Each named move below is a turn or a mirror, shown by a few rows before and after it. Which moves, in which order, take the first row of each later pair to the second? The first pair is answered.
move E:
[ -1   0   7   2 -14  -3  -5   1   0]  ->  [  0   0   4   0 -16  -3  -4   0  -1]
[ -9   4 -14   1  -1  -5 -13  -1 -11]  ->  [-13   5  -7   8   3  -2 -15  -1  -6]
[ -5   7   4   1  -8   3  -5 -11 -11]  ->  [ -3   6   4   2  -7   3  -5 -10 -10]
move N:
[  7   1   5 -16   2  -1  22   7   6]  ->  [-20   7 -12   0  10  -9   2   7  -9]
[-4  4 21  0 -1  4 11 21 10]  ->  [-20   9  10  10   5  -1  -1  21   2]
[ 6  4 -2 -4 -2  3  4  1 -9]  ->  [ 1  4 -5 -2  1  3  1 -1 -8]
[-12  11   6   3   7   5 -19 -12  -2]  ->  [  7   7  20 -11   1  11  -4 -14  10]
move W:
[-9 -9 -3 13 -3 -8 -6  9  9]  ->  [ -3  14 -15  -3   3   9 -12   1   1]
[ 1 13 -5 -3 13 10 -5 12 13]  ->  [-4 -3  2  9 10  0 -1 18 17]
[ 20  12 -22   2 -17   1  -1   3   1]  ->  [ 16  -7 -13  12 -19  -9   3   9   6]
[-13   1 -18  11  -3  -2  -3   8  -5]  ->  [-13   5 -21   7  -2  -1  -5   6  -6]
move G:
[ 3  1 -2 -2 -3  0 -9 -2 -2]  ->  [ 5  4  3 -1  0  5 -7  1  3]
[-11  -2  -5   7   5  -3  -3   8   7]  ->  [-10   0   0   7   9   0  -1   9   9]
[ -6   2 -21   2  -3  -4 -13  -5 -13]  ->  [  6   5 -17   4  -3   7 -17   1   8]

Between the rows of a pair lie 2 to 3 moves.
[ 16  34 -15 -35   4  24   2   0   1]  ->  [ -9  39   8  -7  19  32 -12   7  12]	E N
[ 10  -8   6 -11 -11  -1  13   0  -2]  ->  [ -9  -2  -8  13  -6   0 -15   5   2]	N E G
[  8   9 -23 -20  -4  -6   5 -11 -24]  ->  [ 24   5   1 -27  -5   3  19 -10  -7]	E N E
[ -1   4  -3   2  -3   8 -10  -9  -5]  ->  [  5  -9   0   6 -10   3  -6   0   8]	W E G
[-13  -1  -5  11   3  -8   1  11  -7]  ->  [  3   1 -18   0  -4  -5   3  12   2]	G G E
[ 14   4   5 -14  -2   9   7  -2   4]  ->  [ -3  15  -3   0  10  11 -10   6   5]	N G G
[-12   7 -24   9  -4   0 -26  -9 -14]  ->  [  6  12 -25  -1  -7  14 -26  -2   7]	G E
[-15   1  15   7   9  -5   7   4  -4]  ->  [-10  -9   5   1   1 -15  14   4  -8]	W E W
[ -6  -1   0  -3  -9 -17   8 -14 -25]  ->  [ 12 -11  21   6 -15  -3   6 -11   5]	E G N
[-22  17  10   3  25   2  13  12 -11]  ->  [  4  12   3 -22  11   4  31   9 -11]	N E
[ 11  13   3 -10  -1  11  -9 -21 -25]  ->  [ 15   9  -1 -13  -5   7  -6 -21 -26]	W E W
[ -8  -5  11  10  15 -14   7  10 -11]  ->  [-7  8 12  8 22 -2  2  6 -9]	E W E
[  6  -1   6 -14  -5   4  15 -11  -7]  ->  [-18   5   0   2   8  -1  -3  -9 -14]	N E
[-14   3   6  12   7  -6   1  -6  -9]  ->  [-5  6 11 12  7  6 -5  1 11]	G G G
